Here is a table of points, one per row:
[ 0.25  0.33 -0.37  0.17  1.53  2.2  -1.    1.02 -0.54 -0.93  1.71  0.9
 -0.46  0.19  0.86 -0.83  0.63 -0.44 -1.   -0.4  -0.56 -1.24 -2.03  0.1 ]
[ 0.41 -0.89  0.48  0.24  1.79  0.48  1.54 -0.58  0.83 -0.43  0.6  -0.95
  0.16  0.39 -0.7   1.12  0.97 -0.08 -0.07  1.18  1.27  2.47  0.07 -1.61]
[ 0.01 -0.93 -0.32 -0.21  1.26 -0.06 -0.41  0.79 -0.24  0.14  1.17 -1.29
  0.81 -1.54 -1.02  0.26 -0.69  1.18 -1.71  0.57  0.92  0.34 -0.99 -0.33]
[ 2.06  0.91  0.05 -0.07  0.71  0.69 -0.56 -2.78 -0.03 -1.38  0.6   0.49
  0.55 -1.74  1.57  0.88  0.48  0.09 -1.38  0.42 -0.32 -0.71  1.72  0.52]
[-0.75  0.1  -1.14 -1.85 -1.4   0.89 -0.05 -1.38 -0.33  0.05  1.25  1.18
 -0.17 -0.88  0.91  0.36  0.23 -0.85  0.57  0.45  0.43 -0.58 -1.2   0.01]
[ 1.83 -0.76 -0.49  1.05 -0.15 -1.96  0.77 -0.28  2.32 -3.13 -0.51  1.24
  1.24 -0.85 -0.45 -0.72 -0.14  0.44  1.65  0.24  0.57 -0.84 -0.15  0.59]
[ 0.13  0.3  -0.38 -0.56  2.04 -0.26  0.46  2.3  -0.76  1.28  0.59 -0.22
 -0.3  -0.8  -2.11 -0.52  0.61  0.1  -0.8   0.64 -0.1   1.53  1.77  0.86]
[-1.01  1.38 -0.26  0.63  0.96  0.45 -1.54 -0.48 -1.05 -1.26 -0.64 -0.37
  0.03 -0.86  0.94 -1.73  0.32 -1.13  2.03  0.61 -1.58  0.21  0.75 -1.03]
[ 0.04 -1.03  0.12 -1.42 -0.47 -0.65  2.14  2.34 -1.73 -0.72  0.29 -0.72
  1.01 -1.55  1.35 -0.29  0.35 -0.71 -1.34 -0.67  0.85  0.16 -0.34 -1.74]
[-1.53  0.76 -1.42 -0.32 -0.07 -1.48 -1.32 -2.05 -0.12 -0.79  1.83 -1.21
 -0.49  0.9  -0.67 -1.02  0.    0.41 -0.72  0.58  0.27 -0.13  0.05 -1.85]
[ 0.84  0.04 -0.86 -0.39  0.05  0.98  0.51 -0.46 -0.41 -0.72 -1.73 -0.38
  0.73  0.95 -0.39 -0.52 -0.42  0.88 -0.32 -2.38 -0.33  0.48 -1.8   1.64]
[-0.28  0.65 -1.2   1.37 -0.05  1.1   0.94 -0.34  2.77  1.02  1.75  1.57
  0.14 -0.85 -0.25 -1.71 -2.87  0.81 -0.55 -0.13  1.14 -1.26  1.49  0.31]
[-0.87 -0.86  1.58  2.23 -0.44  0.38 -0.89 -0.46  1.43  1.   -0.81 -1.63
  0.93  0.07  0.49  0.45 -0.3   1.43 -1.12  0.59 -2.51 -0.51 -0.06 -1.04]
[-0.74 -1.48 -0.01 -1.38 -0.44  0.85 -1.9   1.01 -0.21 -0.05 -0.64 -0.03
 -0.66 -1.28 -0.42  1.   -0.08  1.64  1.08 -0.6   0.96 -1.37  0.5   0.21]
[ 1.29 -2.55 -0.06  0.34 -0.3   0.65  0.15 -1.59  0.52  0.87  0.24 -1.47
 -1.58  0.2  -0.72 -2.15  0.33 -2.28  0.29  0.29 -1.45 -0.87  0.74  0.73]
[-0.14  1.08  0.74 -1.06  1.27 -0.66 -0.11 -0.49 -1.37 -0.21  1.55 -0.05
  1.71  1.   -0.51  0.1   0.15  0.91  0.66 -1.5  -0.46 -1.    2.02  0.62]
[ 0.65  1.95 -2.23 -1.1  -0.12  0.52 -0.38 -0.28  0.12  0.5  -2.34 -0.21
  0.49  1.97 -0.51  2.17 -0.3   0.03 -1.27 -0.03 -0.99 -0.44  0.51 -0.29]
[ 1.09 -1.4  -0.54  0.13 -1.55 -1.11 -1.92  0.69  0.05  0.32  0.88 -1.18
  1.62 -0.28 -1.67  1.51 -0.86 -1.43  1.22  0.74 -0.58 -1.05  0.77  0.31]
[ 0.49  0.4   0.57  0.14  0.06  1.33  1.47  1.09 -0.19 -0.7   0.88 -2.7
 -0.09  0.28 -0.71  1.48 -0.49  1.28 -0.25 -0.43 -0.51  0.01 -0.18  0.53]
[-0.18  0.65  0.49  1.24 -1.85 -0.29  0.63  0.19 -1.41  0.15  0.65  0.27
 -0.57  0.17  1.17  0.45 -1.65  0.66  1.37 -0.16  0.01  1.62  1.47  1.39]
[-0.83 -0.17 -0.85  1.32  0.02 -0.88  0.58  0.3  -1.88  1.47 -0.72  1.69
 -0.21  0.44 -0.1  -0.93 -0.36  0.54  0.11 -0.36 -0.51 -0.18  1.28 -0.8 ]
[ 0.72  0.18  0.6  -1.38  0.2  -1.42  0.49  0.04  2.15  0.53  0.82  1.79
  1.27  1.2   0.69 -1.78 -0.68  1.93  1.37  0.89 -0.44  0.06 -0.97 -0.75]
[-1.02  0.9   0.78 -1.65 -0.9   1.1   2.36  0.52 -0.23 -1.35 -0.6  -0.8
  0.01  0.56  0.34 -1.25 -0.47 -0.71  0.59  2.    0.7  -2.25  0.98  0.  ]
[ 0.14 -0.6   0.88  0.18  1.06 -0.01 -0.5  -0.88  0.51  0.65  0.65 -0.08
  0.14  0.69  0.9   0.34  0.16 -2.12  0.17 -3.7   1.03 -0.98  0.47 -1.8 ]
[-0.83  0.85 -1.2   1.83 -0.29  0.84 -1.49  0.86  1.53  1.26 -1.45 -1.84
  0.57 -0.89  0.3  -1.4   1.22  0.64  1.85 -0.87  1.3   0.51 -0.28 -0.5 ]
[ 0.15  0.5  -0.05  0.55 -0.59  1.27  0.31  0.47 -0.54  0.02 -0.92  1.26
  0.68  1.39  0.78  0.87 -0.55  0.23  0.01 -0.17 -0.01  1.42 -0.1   1.33]
[ 2.01  1.08 -0.75 -0.13  1.36 -0.22 -0.8  -0.37 -0.46 -0.85 -1.54  0.11
 -2.14  0.37 -0.54  0.52 -2.73 -1.28  0.16  1.09  0.2   0.79 -0.87 -0.49]
[-0.33  0.41  0.96  1.1   1.07 -1.82  0.36 -0.06  0.03  0.41 -1.02 -0.5
 -1.26 -1.46  2.38  0.64  1.45  0.82 -0.3   0.65  0.69 -1.54 -0.47  1.29]
[ 1.38  0.7   1.13 -1.   -0.15  0.42  0.28  0.44 -0.77  0.98 -0.28 -0.7
 -0.78 -1.13 -0.06  0.32  1.09  1.39  0.71  0.23 -0.92  0.92 -0.12 -1.89]
[ 0.65  0.45 -1.07 -1.76 -0.87  0.09  0.03 -0.82  0.4   0.41  0.22 -0.92
 -1.33  0.51  0.32  0.    1.63 -0.12  0.51  0.18  0.01 -0.81  0.26  1.03]
[ 0.72  1.46  0.15  1.61 -1.17  0.11 -0.53 -1.24 -1.16  1.18 -0.77  0.3
 -0.18  0.55 -2.    0.79  0.69 -1.26 -0.85  0.2   2.1  -0.11 -0.91  0.51]
[-1.21  0.67 -0.3  -0.08  0.08  0.02  0.57  0.19  0.19  0.5   0.21 -0.14
  2.5  -1.08 -0.83  0.2  -0.8  -2.67  0.98  0.48 -1.12  0.48 -0.87 -0.35]
[-1.07 -0.67  0.95 -0.98 -0.04 -2.95  0.46 -0.2   0.2   0.26 -0.43  0.61
 -0.78 -0.26  0.17  0.79 -1.58 -0.22 -1.46 -0.84 -0.86  0.3  -1.03 -0.1 ]
[-0.92 -0.45  0.53  0.19 -0.7   0.84 -0.22  0.84  0.39 -1.86 -1.7   0.62
 -1.55  0.42 -1.47 -0.41 -0.71 -0.14 -0.37 -0.91 -0.41  0.46  0.35  0.43]
[-0.15  1.74  1.24  0.2  -1.04 -1.19 -1.32  1.15  1.41 -1.16  2.01 -0.83
 -0.24  0.81 -0.81 -1.36  0.99 -1.43 -0.62 -0.36 -0.95  0.7  -0.16  1.03]
[-0.47 -0.66  1.58 -0.06 -1.06  0.58  0.68 -1.81 -1.48  0.28 -0.28  1.37
 -0.08 -1.22 -1.54 -0.16 -0.61  1.2   0.49 -0.58 -0.02  1.02 -1.68 -0.12]
[ 1.   -1.35  1.4  -0.17  0.8   0.1  -1.9   0.74 -0.73  0.2   0.54  0.45
 -0.34  1.84  1.28  0.75 -1.05 -0.23 -0.04  1.05  1.55  0.04 -0.03 -0.74]
[-0.36 -0.17  1.61 -0.89  0.81  0.07 -0.83 -0.29  0.85  1.86 -0.41  0.59
 -0.22 -1.07  0.62  0.21  0.91 -0.17  0.11  0.35  0.65  0.17 -0.68  1.93]
[-0.67  0.11 -0.94 -0.27 -0.07  0.36  1.56  0.92  1.1  -0.13  1.83  1.55
 -1.21 -0.47  0.45  1.82  2.65 -0.28  0.74 -0.62 -2.23  0.28  0.35 -1.71]
[-1.5  -1.   -0.89 -0.07 -0.16 -0.29 -0.13 -0.48  0.87 -0.65 -1.62 -0.54
 -0.54  0.34  1.1   0.61  0.51 -0.03 -0.54 -0.47  0.08  2.3   0.8   1.24]
[-2.22 -1.21  0.5   0.52  2.04  0.35 -0.39  0.57 -0.41 -0.64 -0.51  1.05
  0.57  1.22 -0.61  0.7   1.17  0.73  0.32  0.75  0.64 -1.09 -0.6   1.05]
[ 0.2  -0.48 -1.57  1.5  -0.51 -1.15  1.82 -0.25 -1.42  1.52  0.34 -0.12
 -0.83  0.94  0.8  -0.11 -0.52  0.44 -0.14  0.06  0.49  0.09 -0.94  0.71]
[ 1.01 -0.91  0.56  0.25 -2.73 -0.3   0.04  1.09 -0.22  0.08 -1.69  1.82
  0.86  0.82  0.68 -1.45  1.32 -0.18 -2.13  0.93  0.99  0.63  0.1  -1.23]
Along one direction, these points spread out more than along any other. How far along it is each point below, from 0 to 99? 50 is the average, and the first point above lies past it. One standard deviation of the points above along it is 16.
[ 0.41 -0.89  0.48  0.24  1.79  0.48  1.54 -0.58  0.83 -0.43  0.6  -0.95
  0.16  0.39 -0.7   1.12  0.97 -0.08 -0.07  1.18  1.27  2.47  0.07 -1.61] 48
[ 0.13  0.3  -0.38 -0.56  2.04 -0.26  0.46  2.3  -0.76  1.28  0.59 -0.22
 -0.3  -0.8  -2.11 -0.52  0.61  0.1  -0.8   0.64 -0.1   1.53  1.77  0.86] 47
[-0.83 -0.17 -0.85  1.32  0.02 -0.88  0.58  0.3  -1.88  1.47 -0.72  1.69
 -0.21  0.44 -0.1  -0.93 -0.36  0.54  0.11 -0.36 -0.51 -0.18  1.28 -0.8 ] 37
[ 0.2  -0.48 -1.57  1.5  -0.51 -1.15  1.82 -0.25 -1.42  1.52  0.34 -0.12
 -0.83  0.94  0.8  -0.11 -0.52  0.44 -0.14  0.06  0.49  0.09 -0.94  0.71] 29
[ 1.29 -2.55 -0.06  0.34 -0.3   0.65  0.15 -1.59  0.52  0.87  0.24 -1.47
 -1.58  0.2  -0.72 -2.15  0.33 -2.28  0.29  0.29 -1.45 -0.87  0.74  0.73] 69
[-1.21  0.67 -0.3  -0.08  0.08  0.02  0.57  0.19  0.19  0.5   0.21 -0.14
  2.5  -1.08 -0.83  0.2  -0.8  -2.67  0.98  0.48 -1.12  0.48 -0.87 -0.35] 65
[ 2.01  1.08 -0.75 -0.13  1.36 -0.22 -0.8  -0.37 -0.46 -0.85 -1.54  0.11
 -2.14  0.37 -0.54  0.52 -2.73 -1.28  0.16  1.09  0.2   0.79 -0.87 -0.49] 33
[-0.18  0.65  0.49  1.24 -1.85 -0.29  0.63  0.19 -1.41  0.15  0.65  0.27
 -0.57  0.17  1.17  0.45 -1.65  0.66  1.37 -0.16  0.01  1.62  1.47  1.39] 34
[-0.75  0.1  -1.14 -1.85 -1.4   0.89 -0.05 -1.38 -0.33  0.05  1.25  1.18
 -0.17 -0.88  0.91  0.36  0.23 -0.85  0.57  0.45  0.43 -0.58 -1.2   0.01] 61
[ 1.09 -1.4  -0.54  0.13 -1.55 -1.11 -1.92  0.69  0.05  0.32  0.88 -1.18
  1.62 -0.28 -1.67  1.51 -0.86 -1.43  1.22  0.74 -0.58 -1.05  0.77  0.31] 65
[-2.22 -1.21  0.5   0.52  2.04  0.35 -0.39  0.57 -0.41 -0.64 -0.51  1.05
  0.57  1.22 -0.61  0.7   1.17  0.73  0.32  0.75  0.64 -1.09 -0.6   1.05] 43
[ 0.84  0.04 -0.86 -0.39  0.05  0.98  0.51 -0.46 -0.41 -0.72 -1.73 -0.38
  0.73  0.95 -0.39 -0.52 -0.42  0.88 -0.32 -2.38 -0.33  0.48 -1.8   1.64] 25
